In the data rows, the value 128 means zero.
Here is a table of points, one per row:
108 77 134 126 146 139 134 148 93 76 180 137 103 64 140 143 137 126 147 143 73 79 133 81 135 153 92 62 202 135 61 110 154 63 97 174 124 75 144 90 148 63 153 99 108 107 37 160 177 144 108 148
130 122 129 153 150 140 144 125 98 140 140 64 152 90 92 42 83 103 129 107 119 122 177 169 109 194 149 104 108 165 110 99 66 82 171 0 85 178 136 128 161 70 94 150 136 76 84 77 144 131 113 106
115 136 132 118 106 100 156 71 113 108 151 144 88 154 92 99 143 130 158 177 140 60 251 67 125 174 149 139 139 113 83 96 124 164 28 114 185 129 103 136 125 196 75 136 109 150 174 48 94 138 96 127
181 119 161 149 148 69 144 79 163 163 244 126 147 84 100 81 129 133 88 80 188 151 112 155 154 126 145 138 133 105 101 144 162 65 87 147 181 129 158 164 112 155 201 116 79 99 150 135 130 154 120 110
140 83 153 119 118 120 159 150 135 139 84 90 106 150 176 140 168 42 88 121 166 139 147 132 137 137 66 132 141 136 82 140 71 151 165 166 139 111 114 23 96 144 151 136 96 105 159 82 139 160 219 37
100 147 139 125 115 188 75 63 27 52 174 182 157 127 133 189 92 84 74 125 127 134 165 169 154 131 79 105 166 63 211 176 135 133 170 114 76 205 146 141 172 146 197 119 89 121 183 117 125 160 173 124
123 149 164 170 45 118 157 171 120 70 163 116 144 158 123 172 48 109 151 86 70 123 93 210 115 127 189 85 112 121 108 52 109 89 124 149 146 120 76 100 116 187 56 56 84 81 203 170 134 141 111 158
158 109 115 144 70 229 89 136 122 186 159 96 100 102 149 174 151 128 152 142 161 121 146 147 125 122 155 126 108 139 93 196 120 161 142 132 135 132 206 150 122 191 110 97 71 72 61 129 42 34 74 154
29 157 106 133 81 78 145 132 107 146 181 145 121 167 127 135 107 154 183 154 121 131 65 142 32 127 68 106 130 160 127 205 129 89 175 117 159 24 218 152 141 196 128 128 189 149 126 61 138 125 149 79
96 88 161 121 140 106 100 101 142 98 138 77 57 125 121 111 112 119 153 130 88 209 89 136 162 155 180 150 134 71 100 137 72 167 97 132 143 187 175 150 134 87 160 134 119 227 121 174 157 104 133 86
111 208 60 104 133 143 88 192 110 161 140 97 204 132 145 88 55 98 172 97 150 78 91 77 69 95 156 95 130 48 164 85 109 203 79 166 217 146 177 139 91 85 165 128 135 105 76 87 135 135 123 113
141 115 173 149 184 184 146 85 148 63 65 107 213 138 22 141 182 118 141 73 86 185 97 143 77 135 168 82 162 160 125 113 131 192 180 54 146 42 137 150 56 221 118 115 94 163 105 128 200 113 123 136
183 121 79 116 208 131 76 191 224 93 187 114 139 111 166 152 117 170 110 211 55 129 76 34 189 177 132 100 69 54 107 121 216 119 155 54 129 119 157 46 109 171 136 159 145 101 184 80 153 146 191 207
112 175 142 181 99 121 110 151 132 231 129 138 177 157 133 158 163 168 156 178 124 133 134 164 168 182 118 184 120 77 165 72 114 163 102 103 50 64 136 127 120 61 144 88 101 111 163 141 163 67 150 138
123 50 126 229 128 136 154 84 103 139 87 139 145 144 176 170 121 154 118 192 153 119 163 196 71 50 150 172 103 80 119 98 152 175 184 141 245 150 149 158 103 49 148 121 172 113 98 52 206 255 89 189
216 168 134 130 104 153 173 122 179 92 197 126 132 166 108 86 220 106 229 114 132 110 105 127 167 91 52 135 158 151 109 136 116 154 180 129 159 175 149 126 173 85 125 100 204 117 207 183 151 138 86 132
126 134 117 144 85 58 80 144 150 72 127 187 153 103 81 153 161 105 58 163 84 53 111 125 155 72 101 132 132 157 142 150 20 129 59 87 84 128 189 176 82 126 108 138 137 100 111 182 95 200 128 111
96 99 70 139 101 61 129 136 62 176 134 102 95 135 146 138 188 137 118 78 69 137 145 126 157 158 162 140 158 93 120 139 121 118 151 60 117 182 100 87 165 175 143 118 193 170 128 90 138 119 61 129
119 180 243 175 145 117 94 148 132 84 48 109 157 188 152 60 147 107 103 87 138 156 120 138 187 125 169 91 176 115 134 182 179 151 119 163 80 51 178 128 158 135 74 124 118 174 120 76 154 149 60 161
71 197 160 104 152 101 109 103 147 162 126 158 137 135 101 131 128 65 123 164 28 174 175 103 116 85 167 92 51 155 104 193 122 93 195 154 178 153 80 120 124 50 142 142 71 113 148 109 87 105 103 129
215 116 77 155 64 91 115 183 127 157 111 130 124 66 99 105 68 112 143 111 124 205 204 78 67 133 80 137 120 106 119 189 160 140 161 114 102 79 127 171 129 95 55 78 107 207 150 129 121 166 148 126
93 58 168 104 137 147 94 133 136 158 133 137 111 124 118 78 118 135 174 182 167 143 145 88 203 101 155 111 73 121 226 98 92 97 162 149 90 98 114 128 165 191 119 118 139 88 102 153 165 201 98 53
148 139 101 179 188 229 188 233 131 170 97 165 162 140 53 111 119 153 170 166 106 122 149 180 153 91 140 132 233 63 97 177 118 68 63 145 128 143 67 134 127 112 160 191 166 159 141 138 93 136 158 88
208 102 67 186 117 80 105 93 77 95 115 160 142 134 154 98 200 158 170 143 100 165 77 162 140 146 113 113 113 121 220 64 185 86 115 141 162 130 92 80 124 121 99 161 71 139 80 119 51 125 122 31
141 115 118 55 132 173 124 115 136 133 65 151 131 143 255 100 124 159 168 129 113 72 181 179 125 124 198 124 145 170 103 120 131 75 141 88 134 94 213 131 71 115 168 124 99 174 186 194 103 115 146 115
117 139 99 58 181 154 98 123 112 121 224 98 74 152 137 99 136 103 137 92 135 144 148 196 66 147 136 203 103 114 156 153 90 160 110 156 97 68 87 64 81 112 116 144 165 108 125 172 71 183 78 187
152 167 144 115 25 128 177 70 128 120 161 118 160 140 138 122 111 157 107 146 143 97 180 128 176 152 103 80 130 140 167 130 80 118 169 138 138 120 90 114 121 131 149 241 127 195 88 167 141 120 156 210
144 125 167 125 101 176 135 145 153 115 139 144 64 178 142 165 91 86 117 60 108 102 140 180 145 101 83 100 27 137 188 195 228 122 5 65 160 141 106 108 72 135 101 126 147 120 71 119 255 88 141 103
120 141 82 161 237 120 92 102 110 161 104 145 110 138 137 141 139 157 101 11 139 34 161 101 168 93 77 146 106 90 94 125 83 90 187 150 159 96 140 119 125 117 78 98 86 150 160 165 132 97 82 152
38 106 108 84 130 107 169 193 114 70 123 106 171 73 108 150 135 118 165 127 155 173 162 137 161 25 95 203 84 139 144 89 177 129 123 106 126 186 166 128 128 131 108 164 81 152 156 125 110 94 109 133
132 85 172 92 195 105 221 116 99 168 187 218 128 186 174 170 124 107 116 152 132 209 76 86 138 155 119 153 192 149 176 118 126 115 101 131 155 153 158 143 125 105 9 124 118 98 107 131 98 107 175 163
110 155 154 160 83 110 93 127 228 129 141 139 97 174 110 162 111 130 103 116 187 136 159 72 92 120 138 153 201 112 146 80 147 80 200 125 65 187 135 92 30 118 114 160 138 142 90 139 101 124 121 105
103 159 105 107 169 57 168 116 127 148 78 156 56 83 67 85 173 176 180 130 142 143 180 188 96 116 113 71 102 114 164 110 136 144 119 181 75 177 164 85 75 153 162 71 138 97 119 142 157 105 187 207
82 126 131 104 81 166 147 107 199 171 140 154 138 77 159 68 170 168 90 101 74 129 105 114 81 83 132 160 207 128 152 151 116 179 96 104 119 173 92 104 169 139 143 98 53 133 145 94 159 145 120 140
131 127 162 148 125 139 59 166 86 175 100 189 60 72 123 190 168 134 200 50 166 154 78 92 119 164 151 100 135 183 144 89 126 159 108 113 153 141 114 158 177 126 106 248 100 113 181 139 136 187 158 124
149 111 182 95 130 84 155 255 105 148 130 206 130 178 127 80 126 113 44 161 101 136 145 138 78 157 116 140 80 121 84 93 148 151 170 144 140 152 149 161 170 171 181 156 119 122 101 197 132 81 77 139
83 186 98 155 150 167 187 136 93 199 134 89 144 170 185 110 95 113 170 111 131 140 80 82 185 112 108 110 79 181 77 126 148 147 108 88 86 147 94 189 101 181 170 54 105 176 62 158 53 222 175 160
136 69 92 238 135 145 115 113 76 145 134 133 136 92 142 84 101 68 131 185 168 102 71 95 84 112 175 143 117 207 149 174 108 90 95 180 83 156 125 97 70 145 152 147 156 159 211 132 161 43 96 180
107 141 23 118 161 159 143 141 210 121 146 151 114 147 111 148 143 103 54 169 206 111 108 192 137 160 141 98 101 198 125 90 117 180 130 161 101 115 114 114 180 105 107 131 90 222 121 98 148 131 124 89
100 105 101 160 101 141 184 115 108 96 163 72 58 147 106 117 194 105 81 113 155 130 134 77 123 79 209 57 123 81 117 121 183 130 138 103 110 54 130 173 154 61 139 149 131 94 155 145 84 102 182 115
147 131 57 72 108 101 84 85 90 100 69 168 93 157 115 77 104 105 162 166 177 158 81 138 170 131 129 194 165 110 45 142 141 127 153 107 119 125 71 162 122 148 109 175 69 57 70 157 193 127 136 135
187 59 123 48 88 141 93 108 131 157 101 130 131 180 47 152 114 104 105 71 91 102 129 122 163 103 121 152 125 183 134 47 106 93 113 169 90 98 157 141 145 103 201 120 154 140 141 11 97 110 162 165
125 84 122 134 131 100 137 91 181 120 71 101 173 175 164 191 120 128 155 140 191 169 98 82 37 142 56 60 100 85 119 127 57 88 51 93 95 123 107 132 166 110 193 140 111 111 148 150 113 108 63 174
136 160 164 148 139 209 152 112 57 64 134 117 101 170 110 100 125 255 77 115 114 130 95 51 60 104 124 214 67 128 95 134 117 88 103 142 111 138 157 104 171 117 106 140 118 102 121 138 119 110 186 111
108 84 127 158 104 88 121 73 178 112 110 150 231 108 131 145 120 78 161 60 111 105 169 132 148 166 167 207 66 121 104 169 153 155 122 187 111 130 137 104 202 133 126 135 201 114 84 160 94 110 205 137
80 80 168 122 122 128 50 136 153 144 73 120 93 108 87 53 86 114 113 169 165 81 79 164 137 134 96 117 155 127 166 93 143 129 144 72 219 123 91 112 206 121 94 89 162 127 127 175 70 102 184 163
94 89 132 72 119 144 194 87 144 145 64 70 130 76 111 114 64 200 102 125 97 62 47 135 158 241 67 112 127 112 115 172 217 202 158 192 73 160 116 192 37 94 91 170 164 62 213 106 77 138 37 60
156 153 125 133 142 90 143 176 116 65 112 183 143 125 111 167 53 199 132 95 187 157 150 83 189 171 178 154 147 235 169 206 120 174 129 83 181 119 107 73 117 78 214 62 155 121 98 121 106 115 84 114
169 142 185 83 149 73 159 150 148 96 141 125 104 80 159 178 143 125 166 136 151 25 67 152 98 111 175 152 120 97 118 155 83 136 188 122 88 143 55 143 131 123 113 113 130 168 84 57 123 102 171 119
144 170 168 18 94 154 71 106 72 168 113 144 202 88 110 157 186 128 64 175 193 164 108 145 110 128 149 95 115 121 51 110 158 95 81 130 124 151 118 64 124 108 93 71 187 171 132 134 129 169 113 96
87 145 127 120 143 189 89 155 162 62 119 140 123 60 209 103 184 160 93 109 101 190 146 124 142 185 61 134 113 141 136 97 87 89 127 193 165 126 62 255 100 134 143 96 197 95 142 94 121 88 137 129
164 191 113 96 138 100 152 158 154 127 70 3 106 131 114 225 164 84 108 166 130 83 135 122 97 187 151 183 175 137 229 143 139 56 149 172 148 136 143 166 156 173 140 136 108 152 101 162 143 169 144 142
181 217 132 149 169 163 193 42 155 158 99 115 73 37 135 160 51 88 99 156 77 169 145 117 133 50 95 174 144 125 116 49 119 161 126 117 128 64 128 84 194 173 130 143 200 105 133 155 114 86 79 88
149 102 121 126 166 64 41 116 107 142 158 30 170 174 165 145 98 217 105 151 103 129 181 136 127 73 112 62 192 215 101 133 153 198 107 200 97 165 58 187 137 144 93 136 168 84 133 154 177 75 147 85
There is one direction along which these points spread out most. Take the direction at right angles to it along which they spread out most. Go by this last direction. For each point below, how far along it does it lie, from 0 to 99? 50 is the average, and the first point above lies past it. One standard deviation of the points above along it is 16.
117 139 99 58 181 154 98 123 112 121 224 98 74 152 137 99 136 103 137 92 135 144 148 196 66 147 136 203 103 114 156 153 90 160 110 156 97 68 87 64 81 112 116 144 165 108 125 172 71 183 78 187 59
96 88 161 121 140 106 100 101 142 98 138 77 57 125 121 111 112 119 153 130 88 209 89 136 162 155 180 150 134 71 100 137 72 167 97 132 143 187 175 150 134 87 160 134 119 227 121 174 157 104 133 86 54
148 139 101 179 188 229 188 233 131 170 97 165 162 140 53 111 119 153 170 166 106 122 149 180 153 91 140 132 233 63 97 177 118 68 63 145 128 143 67 134 127 112 160 191 166 159 141 138 93 136 158 88 59
80 80 168 122 122 128 50 136 153 144 73 120 93 108 87 53 86 114 113 169 165 81 79 164 137 134 96 117 155 127 166 93 143 129 144 72 219 123 91 112 206 121 94 89 162 127 127 175 70 102 184 163 63
216 168 134 130 104 153 173 122 179 92 197 126 132 166 108 86 220 106 229 114 132 110 105 127 167 91 52 135 158 151 109 136 116 154 180 129 159 175 149 126 173 85 125 100 204 117 207 183 151 138 86 132 57
130 122 129 153 150 140 144 125 98 140 140 64 152 90 92 42 83 103 129 107 119 122 177 169 109 194 149 104 108 165 110 99 66 82 171 0 85 178 136 128 161 70 94 150 136 76 84 77 144 131 113 106 47
87 145 127 120 143 189 89 155 162 62 119 140 123 60 209 103 184 160 93 109 101 190 146 124 142 185 61 134 113 141 136 97 87 89 127 193 165 126 62 255 100 134 143 96 197 95 142 94 121 88 137 129 56
82 126 131 104 81 166 147 107 199 171 140 154 138 77 159 68 170 168 90 101 74 129 105 114 81 83 132 160 207 128 152 151 116 179 96 104 119 173 92 104 169 139 143 98 53 133 145 94 159 145 120 140 50
126 134 117 144 85 58 80 144 150 72 127 187 153 103 81 153 161 105 58 163 84 53 111 125 155 72 101 132 132 157 142 150 20 129 59 87 84 128 189 176 82 126 108 138 137 100 111 182 95 200 128 111 68
208 102 67 186 117 80 105 93 77 95 115 160 142 134 154 98 200 158 170 143 100 165 77 162 140 146 113 113 113 121 220 64 185 86 115 141 162 130 92 80 124 121 99 161 71 139 80 119 51 125 122 31 70
96 99 70 139 101 61 129 136 62 176 134 102 95 135 146 138 188 137 118 78 69 137 145 126 157 158 162 140 158 93 120 139 121 118 151 60 117 182 100 87 165 175 143 118 193 170 128 90 138 119 61 129 55
141 115 173 149 184 184 146 85 148 63 65 107 213 138 22 141 182 118 141 73 86 185 97 143 77 135 168 82 162 160 125 113 131 192 180 54 146 42 137 150 56 221 118 115 94 163 105 128 200 113 123 136 0
108 84 127 158 104 88 121 73 178 112 110 150 231 108 131 145 120 78 161 60 111 105 169 132 148 166 167 207 66 121 104 169 153 155 122 187 111 130 137 104 202 133 126 135 201 114 84 160 94 110 205 137 56
107 141 23 118 161 159 143 141 210 121 146 151 114 147 111 148 143 103 54 169 206 111 108 192 137 160 141 98 101 198 125 90 117 180 130 161 101 115 114 114 180 105 107 131 90 222 121 98 148 131 124 89 60
